In the data rows, 128 means zero.
Some points, each followed by its number:
c(116, 183, 141, 67, 176, 112, 161, 110, 114, 101, 110, 116, 109, 161, 121, 155, 104, 107, 138, 126, 83, 114, 55, 80, 159, 154, 150, 125, 154, 144, 89, 134, 132, 72, 128, 113, 68, 170, 90, 118, 76, 189, 157, 119, 208, 151, 101, 146) 0
c(115, 140, 107, 172, 113, 167, 89, 132, 159, 121, 150, 103, 107, 158, 62, 187, 130, 155, 136, 111, 146, 115, 135, 127, 92, 136, 86, 149, 178, 81, 110, 107, 130, 111, 139, 106, 192, 88, 93, 138, 84, 133, 55, 137, 148, 71, 134, 97) 1
c(116, 139, 108, 72, 120, 69, 108, 121, 82, 123, 119, 150, 123, 86, 146, 132, 56, 110, 118, 161, 73, 107, 103, 98, 226, 92, 174, 114, 100, 182, 124, 145, 121, 104, 91, 180, 32, 144, 83, 179, 177, 134, 167, 150, 136, 180, 124, 124) 2
c(116, 113, 206, 49, 160, 169, 162, 86, 127, 111, 100, 136, 128, 162, 187, 131, 157, 119, 109, 158, 94, 139, 98, 171, 131, 121, 142, 146, 161, 152, 132, 106, 132, 115, 168, 144, 77, 175, 148, 57, 139, 164, 142, 123, 129, 147, 109, 165) 3
c(140, 64, 124, 178, 80, 160, 78, 124, 116, 189, 97, 182, 162, 117, 136, 166, 116, 153, 107, 93, 177, 104, 169, 156, 38, 122, 61, 139, 139, 143, 124, 141, 133, 153, 146, 165, 249, 43, 131, 125, 165, 101, 58, 160, 116, 69, 104, 150) 4
c(77, 75, 51, 126, 84, 99, 79, 145, 149, 144, 156, 166, 123, 163, 143, 194, 143, 146, 91, 172, 102, 158, 155, 207, 87, 146, 94, 112, 69, 106, 166, 110, 164, 175, 153, 165, 129, 138, 200, 160, 165, 106, 131, 121, 101, 61, 164, 99) 5
c(90, 150, 105, 161, 112, 118, 92, 158, 164, 93, 171, 80, 133, 157, 95, 194, 107, 151, 155, 108, 94, 93, 104, 105, 126, 133, 123, 157, 152, 83, 166, 100, 122, 114, 111, 115, 128, 109, 91, 166, 79, 114, 80, 129, 151, 99, 186, 103) 6
c(168, 74, 183, 124, 112, 136, 99, 81, 148, 148, 156, 111, 172, 111, 175, 44, 145, 122, 101, 122, 206, 64, 128, 81, 143, 60, 176, 83, 76, 206, 117, 102, 108, 146, 122, 132, 126, 157, 81, 96, 180, 87, 119, 135, 128, 142, 117, 142) 7
c(117, 135, 177, 88, 173, 169, 181, 130, 103, 107, 142, 73, 77, 177, 179, 126, 116, 126, 151, 122, 92, 124, 83, 144, 154, 108, 113, 176, 162, 116, 110, 96, 71, 59, 118, 103, 100, 147, 128, 74, 101, 166, 173, 99, 162, 161, 163, 135) 8
c(159, 147, 156, 146, 125, 82, 115, 134, 156, 129, 152, 127, 131, 92, 152, 121, 133, 91, 148, 94, 139, 79, 95, 135, 95, 163, 144, 140, 159, 134, 171, 138, 102, 116, 124, 123, 149, 78, 106, 146, 110, 136, 117, 141, 144, 142, 122, 182) 9
c(121, 135, 101, 176, 103, 164, 115, 184, 151, 109, 101, 74, 113, 112, 28, 159, 123, 155, 101, 128, 113, 160, 103, 113, 86, 138, 158, 115, 130, 83, 96, 113, 108, 128, 93, 111, 168, 123, 68, 138, 124, 114, 132, 139, 138, 100, 138, 125) 10
c(122, 156, 74, 147, 214, 160, 170, 176, 107, 113, 147, 11, 73, 177, 129, 135, 120, 165, 172, 112, 101, 160, 50, 142, 162, 127, 99, 179, 129, 108, 75, 64, 89, 71, 104, 64, 131, 167, 83, 140, 129, 129, 151, 74, 190, 144, 183, 75) 11
c(155, 134, 186, 102, 154, 182, 165, 130, 109, 98, 110, 115, 122, 100, 156, 51, 134, 142, 143, 138, 107, 160, 147, 124, 174, 104, 155, 121, 129, 128, 103, 130, 104, 96, 114, 110, 133, 137, 148, 102, 132, 116, 174, 73, 110, 178, 137, 138) 12
c(107, 158, 80, 156, 168, 127, 149, 201, 157, 75, 127, 26, 64, 155, 90, 125, 95, 149, 130, 100, 128, 142, 104, 125, 121, 136, 110, 147, 132, 77, 129, 94, 101, 110, 66, 95, 91, 150, 100, 116, 75, 163, 144, 115, 148, 92, 159, 90) 13
c(124, 140, 123, 82, 145, 117, 110, 74, 84, 140, 80, 187, 128, 97, 119, 114, 128, 145, 110, 160, 77, 154, 146, 154, 177, 138, 152, 88, 123, 160, 102, 152, 165, 115, 140, 153, 78, 157, 134, 150, 151, 168, 149, 91, 119, 159, 112, 139) 14
c(151, 181, 138, 119, 145, 127, 128, 67, 116, 135, 101, 190, 110, 122, 70, 140, 137, 102, 132, 146, 139, 144, 133, 122, 157, 148, 127, 109, 175, 166, 84, 176, 172, 74, 164, 117, 131, 120, 91, 147, 114, 172, 92, 164, 162, 158, 76, 134) 15
c(175, 143, 150, 189, 145, 153, 128, 137, 148, 100, 114, 73, 138, 92, 60, 3, 148, 169, 122, 115, 179, 179, 107, 126, 111, 137, 208, 52, 109, 137, 127, 125, 98, 178, 62, 108, 145, 139, 67, 108, 160, 103, 239, 57, 130, 159, 132, 141) 16
Which two points above are nearest to each new point by angle, seen from the average point of the numbered points? Their numbers follow each, nearest first.
c(163, 123, 114, 99, 106, 97, 141, 155, 98, 148, 100, 116, 109, 103, 170, 72, 157, 102, 115, 120, 165, 95, 172, 106, 166, 115, 122, 99, 106, 127, 164, 148, 142, 171, 96, 156, 94, 112, 134, 129, 126, 171, 134, 176, 66, 160, 109, 147) 7 2
c(114, 100, 99, 135, 93, 115, 127, 153, 142, 163, 127, 132, 150, 156, 152, 167, 97, 141, 126, 92, 140, 98, 124, 113, 58, 129, 85, 159, 99, 111, 141, 123, 154, 152, 137, 154, 184, 102, 152, 117, 116, 100, 130, 140, 153, 68, 138, 141) 4 5
c(82, 177, 132, 84, 131, 107, 149, 112, 75, 104, 120, 127, 158, 126, 148, 126, 89, 154, 155, 129, 73, 96, 109, 77, 204, 108, 123, 122, 107, 117, 98, 168, 160, 101, 113, 116, 51, 144, 121, 171, 88, 145, 124, 96, 152, 139, 137, 130) 2 0
c(111, 134, 106, 185, 156, 123, 136, 148, 142, 134, 90, 198, 121, 90, 100, 139, 106, 84, 71, 135, 138, 134, 183, 109, 98, 101, 120, 141, 122, 131, 141, 107, 95, 131, 112, 166, 120, 138, 131, 116, 147, 127, 80, 225, 103, 111, 106, 132) 4 5
c(102, 93, 151, 129, 133, 141, 137, 159, 125, 124, 122, 168, 135, 150, 164, 198, 99, 93, 120, 126, 73, 145, 97, 178, 125, 98, 127, 178, 121, 163, 188, 100, 103, 80, 135, 158, 121, 118, 124, 117, 199, 94, 157, 185, 139, 141, 179, 139) 5 3
c(94, 89, 176, 92, 148, 177, 144, 123, 109, 79, 106, 132, 143, 115, 180, 142, 83, 149, 167, 100, 57, 130, 109, 178, 159, 99, 133, 165, 130, 145, 117, 117, 121, 83, 162, 126, 102, 127, 134, 123, 180, 120, 164, 92, 130, 116, 146, 135) 3 8
c(146, 132, 202, 76, 157, 108, 154, 143, 124, 96, 135, 131, 136, 75, 145, 46, 126, 107, 124, 178, 131, 171, 145, 137, 169, 114, 185, 125, 128, 137, 117, 166, 126, 103, 108, 142, 112, 142, 175, 97, 144, 114, 232, 100, 125, 175, 118, 156) 12 14
c(137, 90, 185, 140, 130, 167, 104, 125, 91, 146, 105, 186, 136, 71, 129, 122, 93, 117, 131, 113, 134, 122, 177, 154, 143, 70, 111, 153, 167, 137, 98, 154, 111, 81, 135, 158, 183, 59, 119, 123, 178, 110, 127, 142, 95, 127, 112, 137) 4 12
c(152, 140, 77, 133, 133, 89, 121, 124, 122, 154, 131, 126, 154, 180, 77, 191, 184, 121, 114, 179, 159, 146, 100, 135, 148, 139, 138, 76, 160, 101, 121, 158, 184, 223, 153, 154, 122, 153, 105, 185, 120, 129, 107, 135, 111, 140, 90, 111) 5 15
c(111, 153, 105, 158, 148, 148, 136, 147, 86, 137, 134, 102, 146, 147, 113, 153, 151, 156, 148, 137, 95, 133, 104, 129, 178, 113, 130, 139, 112, 122, 135, 112, 125, 117, 131, 75, 110, 141, 99, 170, 139, 93, 92, 115, 130, 160, 189, 108) 11 6
c(140, 142, 94, 119, 167, 142, 152, 178, 105, 138, 91, 61, 120, 161, 139, 150, 123, 128, 112, 145, 126, 131, 80, 92, 162, 100, 154, 119, 131, 146, 124, 81, 85, 171, 106, 136, 71, 179, 74, 100, 134, 121, 118, 143, 104, 169, 115, 91) 11 2
c(111, 88, 150, 85, 90, 154, 141, 49, 113, 158, 119, 127, 145, 145, 144, 166, 171, 140, 135, 102, 77, 110, 132, 120, 120, 158, 128, 113, 142, 104, 114, 121, 119, 135, 167, 82, 105, 166, 168, 104, 83, 159, 74, 83, 101, 120, 128, 143) 3 14
c(105, 131, 40, 153, 98, 83, 96, 216, 179, 110, 122, 143, 103, 161, 119, 194, 91, 98, 78, 141, 118, 146, 105, 140, 75, 134, 115, 119, 115, 104, 204, 90, 119, 218, 97, 208, 91, 119, 114, 142, 142, 110, 135, 175, 92, 70, 102, 85) 5 6
